(in the rows, 128 means zero)
First come named turns, each shown by rows before and after it. For each pair of rows after them, which turns, in which order, take the first row to the second? The first pair is done for you.
A:
[167 191 152 109  81  74 155  92  78] |-> [169 188 182  87  76  76 141 107 104]
[115 183  94 109 124 143 125 178 136] |-> [ 96 191  95 108 150 131 136 142 135]
[146 106  74 185 127 117 157  97  53] |-> [116 102 210  89 168 109 129  84 162]
D:
[ 85  95  91 154 165 152 114 143 149] |-> [ 78 105 106 151 184 141 125 114 143]
[154  94 109 165  93 120 116 141  97] |-> [142 109 133 159 130  93 137  84  88]
[138 124 178  90 162  96 133  79 120] |-> [123 180 167  68 127 120 109 138 138]
[152  90 145 118 125 122 131 120 125] |-> [134 126 159 103 132 114 136 106 129]
L:
[146  98 188 101 125 104 134 123 139] |-> [165 100 122 138  80 128 127 164 101]
[ 92 179 104 133 113 136 135 134 130] |-> [ 85 146 152 112 135 140 126 127 169]
[125 141  64 176 108 139 129 142  71] |-> [ 94 144 172 115 177  99 138  66 126]
[112 125  38 190 146 151 150 138  82] |-> [ 81 136 140 134 214 114 160  60 129]
P:
[139 133 118 155 132 103 148  95 100] |-> [133 117  95 161 118 144 122 162 131]
[152  77 106 156 110 126 138 128  96] |-> [138 109 137 113  90 143 110 181 147]
[128 111  90 159 134 116 149  99 102] |-> [117 119  94 137 114 154 114 168 150]
[113  74 101 168 176 118 119  92 105] |-> [ 96  98 122 133 153 159  74 173 169]
Z:
[138 124 138 112  83 163  93 209 158] |-> [154  37 131 146 111 157 107 173 146]
[125 180 124 132 137 110 141 115 106] |-> [132 175 153 110 114 116 123 146 137]
[121 147 115 134 134 133 125 115 110] |-> [122 157 127 120 119 134 116 134 124]
Now pairs of rows:
Each pair is 2 to 3 turns apart.
[189  67 159 105 167 126  87 104 129] |-> [192 175 157  82 109 104  95 118  98]  L then P then P
[101 193 133 126 164 118 135 169 126] |-> [127 176 128 129 131 125 123 202 120]  Z then L
[114 101  91 179 176 111 152  58 132] |-> [120 119 195 100 145 118 108 107 208]  A then D then D
[124  81 153 105 136 139 121 139 149] |-> [135  93 107 144 136 120 147 102  91]  D then L then D
[106 151 132 111 137 155 110 165 164] |-> [119 101 165 113 158 129 123 119 164]  Z then D then P
[148 144 153  87  71 114  96 156 160] |-> [152  87 177 103 123  85 123  85 149]  Z then D
[154  92  98 126 173 155 138 145 144] |-> [156 156 124  91 128 145 125 171 152]  L then Z then Z
[100 126 153  64 140 117 115 171 184] |-> [130  91  55 151 131 101 160 129  81]  A then D
[178  65 100 153  85 136 146 134  91] |-> [173  41 131 134  95 148 132 147 131]  P then Z
[110  74  79 187 232 163 134 105 127] |-> [107 127 110 125 174 199  80 211 195]  D then P then A
[148 117 113 129  78 134 119 165 116] |-> [148 100 117 144 111 103 148 103  93]  L then Z then P
[139  72 143 128 113 132 123 155 137] |-> [109 104 123 127 122 154 116 176 152]  A then P
[137 133  86 161  82 136 123 173 103] |-> [120  95 183 117 160 100 136  85 149]  D then A
[142  99 137 125  98 158 102 182 158] |-> [120  65 117 145 158 159 120 138 160]  Z then D then P
[158  83 171 149 109 130 130 111 101] |-> [130 143 203 108 114 129 118 120 136]  Z then A then D
[ 58 196  99 128 185 138 133 104 151] |-> [ 86 116 107 153 206 120 148  57 130]  L then P then P
[151 141  98 121  90 134 112 172  85] |-> [ 99 168 146  76 151 146 102 153 149]  A then D then L
[143 158 136 109  71 119 114 153 136] |-> [142 141 151 102  78 119 105 154 156]  L then L
[ 75 116 128 122 171 163 102 134 187] |-> [103  74  78 174 164 161 123 121 135]  P then P then L
[167 107 107 158  74 132 126 150  91] |-> [131 105 185 100 125 144 104 148 176]  A then L then P
[107 138  70 129 139 158 120 156 178] |-> [118 143  83 136 161 105 165  69 129]  P then P
[142  92 143 158 133 138 139 134 116] |-> [105 144 122 154 160 149 140 127 121]  Z then P then A
[131  84 165 104 127 132 108 135 156] |-> [159  82 125 140  96 122 120 132 104]  P then A
[121 116  97 160 139 130 148  90  88] |-> [112  77 153 133 162 145 127 102 146]  L then L then A
[131 100 157 117 117 156  99 146 169] |-> [119 153  98 149 136 124 143  85  96]  Z then L then D
[124  70  48 170 141 169 139 132 100] |-> [ 97 173  39 147 137 163 139 136  94]  P then A
[129 140 164 114 126 116 131 103 138] |-> [141 118 149 130 125 114 138  97 117]  A then D then A
[131 122  82 151 117 149 130 143 106] |-> [105 178 115 118 135 133 137 120 123]  D then P then L
